One vector is turned by the same rotation once a tick. Each row is the vector after some number of ticks, and that number follows the row.
The counts run from 0 to 733.
[128 120 128 118  97  97 141 111 120 162 106 109 171 125 143 116 112 171
 185 142 114 166 155 153 112 136 132 138  89 109 112  85 160 150 104 102
 129 126 115 133  94 153 140 135 107  65  98 105 178]  35
[105 149 130 113 101 114 142 145 126 123 123  76 167 110 104 148 110 113
 167 106 126 140 121 134 163 103 142 135 138 137 107  71 124 130  88 109
 111 116  94 184 130  92 120 146 118 105 122  54 125]  97
[ 77 155 158 126 123 130 174 144 119 161 138 132 153 136 161 112 122 112
 174 126 100 156 123 170 144 131 107 174 137 147  77 156  96 143 125 117
 133 150  99 120 160 120 109 138 123  75  91 119 158]  472
[134 128 176 126 108  94 137 119  94 122 121  72 110  96 129 145 110 124
 227  99 122 145 136 122 125 110 132 133 114 120 100  85 148 133 103 136
 111 167 123 126 160 128 136 138 117 122  89 127 140]  42
[118 122 142 144 120 107 153 128 150 134 131 107 125 114 145 124 121 141
 219 127 125 148 164 158 120 111 161 193 125 104 109  95 138 143 123 154
 134 119 125 134 136  99 157 135 134  82  80 108 161]  187
[102 120 125  94 113  85 163 107 137 152 115 122 190 119 133 140  99 134
 150 100 116 144 145 110 119 106 119 137 110 154 101  71 127 108 104  82
 144 101 112 176 163 142  94 121 110 114 144  92 118]  157
[136 130 141 109  72  97 168 139 126 141  86 103 134 108 106 143 124 107
 179 146 125 134 148 133 120 146 131 134 107 123 109  46 132 102  91 116
 108 103 162 135 133 149 126 112 103 126 121  91 140]  278
[120 139 156 116 100 116 141 157 129 139 121  87 163  95 133 118 101 154
 162 146 125 181 140 125 102 128 125 119  90 151  89 112 158 135 119  86
  84 117 111 125 131 147 150 178 127  91 117 116 169]  268
[ 97 132 155 124 129  88 156 104 106 149 148 101 110 149  92 151 110 136
 181  68 116 150 124 156 128 137 143 176 154 132  73 111 135 127 109 140
 131 127 119 149 186  90 106 127 112  98 104 105 119]  463
[ 77 158 137 129  95 132 139 120 155 130 151 106 156 117 160 134 144 131
 154 130 137 168 108 149 176 137 155 137 145 116  92  84 162 155 113 106
  90  96 102 105 130  86 126 153 132  79 100 110 159]  184
[ 77 143 117 137 127  80 139 114 129 156  92  95 164  85 122 144 107  98
 169 149 109 143 128 145 154 103 114 138 127 147  82 112  80 103 101  94
 131 144 133 128 143 122 121 132 105  93 162  95 135]  234
[115 141 156  93 126  94 116 129 138 146 105 106 159 112 129 144 134 110
 210 143 103 151 126 108 140 103 126 105 120 124  86  71 135 111 139 120
  94 125 116 103 128  86 120 161 111 101 146 111 149]  422
[ 66 150 151 121  80 114 140 112 127 119 127 124 129 101 112 113  91 123
 141  98 136 131 116 161 152 135 127 175 130 171  86 114 158 125  70 108
 131 155 130 109 172 125 110 106  95 119 103 103 148]  383
[130 142 154 136 115 165 174 160 129 133 146  84 119 127 161 130 115 133
 192 142 113 143 110 145 140 151 136 161 138 106  84 105 120 145 114 149
  77  66 120 140 141 121 153 152 140 110 112 109 155]  264
[104 141 145 124 106  99 117 121 129 182 143 118 163 137 114 130 115 146
 185 119  93 136 116 158 108 103 124 151 112 144  66 128 155 133 101 131
 161 161 104 120 152 120  96 158 108 103 100  82 135]  170
[106 106 154  92 106 126 177  75 130 113 139 122 144 142 143 119  89 140
 137 100 134 154 152 151 156 157 134 184 134 127 108  87 165 128  95 114
 114  77 129 159 141 125 109 123 131 116 101 108 144]  529
[111 158 150 118 100  96 162 101 118 141 123 105  91 107 101 152 107  96
 171 137 123 123 121 136 162 147 130 166 139 141  78 100 125  86  79 127
 109  97 152 112 184 115 120 131 109 129 123 146 143]  142
[101 175 145  99  51 123 160 149 142 106 116  92 160 107 109 141 127 125
 162 130 108 117 123 131 168  95 149 156 130 149 113  96 134 159  69 123
 135 139 102 142 145 139 136 149 133 130 109  71 139]  29
[121 153 159  99  80 115 117  94 164 144 124 118 166 113 138 112 118 166
 159 111  91 122 142 134 173 100  98 113  89 119  96 102 153 158 130  95
 106 127  89 138 144 128 118 155 103  69 109 119 173]  104
[117 152 150 111 132 133 134 149 130 166 136 109 153 124 125 136 115 127
 226 158  95 136  92 122 143 115 109 132 128 114 103  94 130 129 114 121
 101  84 101 133 118 104 139 196 134 104 128 111 153]  32
[129 133 138 133 111 125 155 132 141 160 137 119 132 122 125 100 104 156
 195 117  93 116 147 170 117 100 102 172  95 142  76 114 144 136  99 143
 145 129 124 169 141 164 131 119  84  91  90 113 170]  480
[123 115 137 126 133 118 174  80 129 159 155  63 143 130 154 138 131 128
 154 142 116 175 157 148 143 124 139 151 136 104  64 115  94 125 113 111
  93  90 125 166 145 110 138 152 112  70 130 122 147]  87
[118 167 159 120  79 130 155 133 127 165 113  75 145 140 147 125 125 149
 160 121  98 134 137 170 130 130 109 100 126 133  51 127 107 145 106 121
  92 143 109 122 154 167 129 129  82 103 127 114 152]  26
[128 136 120 133 107 124 166 132 150 164 126 124 143 116 118 120 119 130
 195 136  99 103 161 167 114 101 111 166 109 134  73  78 116 103  86 155
 158 115 143 177 143 140 123 122 101 115 107  80 147]  479
[120 131 139 132 116 123 160  78 102 152 151 132 125 109 160 121  83 129
 193 140 105 123 104 139 161 112 107 213 113 115 109 124 109 145 102 109
 147 116 106 137 175 120 129 152 139  90 101 133 149]  308
[ 58 137 156 140 102 119 153 113 163 117 153 105 176 100 118 122  92 138
 139 118 102 154 114 111 149 120 102 134 137 148  90  99 150 117 103  82
 114 108 138 130 140 141 122 156 109  99 166 134 155]  80
[ 94 125 112 129 103 104 151 111 135 142 100 121 178  98 170 126 125 135
 198 149 130 165 167 162 135 123 133 127 100 116 108  73 146 118 107  97
 133 130 125 115 111 128 138 122 120  76 107 133 175]  424
[ 97 152 124 107 109 119 129 143 110 142 138  94 143 113 114 135 125 111
 201 103 129 138 107 143 136 107 165 153 139 148  81  88 162 120  57 148
 118 139 101 141 123 100 131 151 107 131 102  74 144]  487
[119 134 121 113 134 109 150 110 137 127 126 100 124  76 150 143  82 135
 182 122 146 146 135 127 121 144 132 127  99 154  82  92 168  81 111 100
 101  90 124 140 180 117 135 144 152 123  93 136 157]  55
[ 89 122 142 105 122 112 112 108 144 159 149 135 167 141 117 122  92 150
 177  92  92 131 123 164 117 104 124 173 142 130  84 107 161 134 103 135
 146 154 111 123 134  99  92 148 106 112 129  52 120]  627
[ 89 114 124 109 151 125 169  97 154 125 125 100 134 109 139 127 101 122
 189 146 130 159 151 143 163 152 123 131 146 124  86  79 151  86 116 127
 107  65 144 138 118 100 125 150 146 112 117 135 179]  288
[104 140 151 137 118  90 134 135 132 129  98  95 147  94 145 144 121 130
 201 128 125 170 103  92 160 120 132 104 124 125 116  63 136 119 120  99
  78  99 117 105 134 122 142 138 102  85 147 137 165]  44
[135 140 161 125 101  99 152 158 131 138  94  72 142  99 119 121 108 146
 196 144 107 176 157 135  86 127 158 148  88 150  95 131 124 137 108 112
 103 151 126 123 129 159 169 156 102  90 110 107 156]  267
[ 97 113 149 157 158 106 131 108  97 133 131  91 124  82 117 121  68 150
 192 108 111 165  99 138 143 115 104 147 120 134 106 123 124 120  96  89
 111 130 119 142 139 120 137 154 114  76 144 128 161]  689
[ 94 165 159  85  91 113 131 157 166 138 104 125 149 115 104 133 113 126
 161 146 104 124 150 147 141 151 110 111 125 158  64  84 173 105 105 127
 107 108 131 100 133 110 102 161 119 141 114 102 170]  659
[135 132 173 124 120 126 145  79 126 159 143 121 131 136 155 108 113 126
 164 130 108 134 134 157 185 119  98 169 122 108  83 134 103 153 137 120
 104 101 109 139 151 101 113 130  98  72 103 103 155]  240
[118 124 131 128 108 118 180  76 152 152 139 103 157  93 143 125  97 118
 153 169 100 136 149 128 153 100  94 153 100 127  92 108 101 119 105  83
 128  94 134 162 146 158 136 153 129  83 140 122 170]  545
[108 144 122 103 112  94 175 109 141 142  80 122 116 123 132 146 127 124
 187 137 115 124 133 135 145 141 146 146 142 131  94  51 123  94  91 146
 123  65 139 123 143 141 125 108 110 127 151 123 153]  667
[113 121 164 118 129 140 174 122  94 119 135  74 138 129 146 110  82 142
 185  90 121 153 137 163 147 105 131 179 134 121 101 135 103 152  98 121
 118 155 122 172 137 144 139 123 104  97 107  74 136]  163
[106 124 160 116 108 129 157 102 118 125 164 105 157 110 182 127 115  87
 165 153 134 174 140 122 150 103 126 182 126 116  93  84 114 136 101  86
  97 137 128 123 135 104 136 152 111  67 119 120 125]  320
[104 122 201 114 117 134 153 142 151 112 151 106 162 144 141 105  96 142
 151  71 110 151 149 140 145 115 113 168 131 123 105 103 139 173 136 109
  97 123 103 151 151 119 114 117  95  87 120  64 120]  706
[122 150 158 167 106 106 140 141 158 155 144  91 112  98 110 131 135 124
 210 121  95 112 104 139 126  95 119 141 124 131  55 100 137 123  93 159
 112 125 145 110 147 137 137 136  81 114 133 113 168]  178
[ 97 145 133 101 104 117 142 144 184 111  78 100 149  87  97 125  79 169
 162 129 113 123 145 138 122 142 142 123 117 158 108  87 154 102 109 111
 108  90 127 136 117 128 152 159 125 114 148  83 168]  201
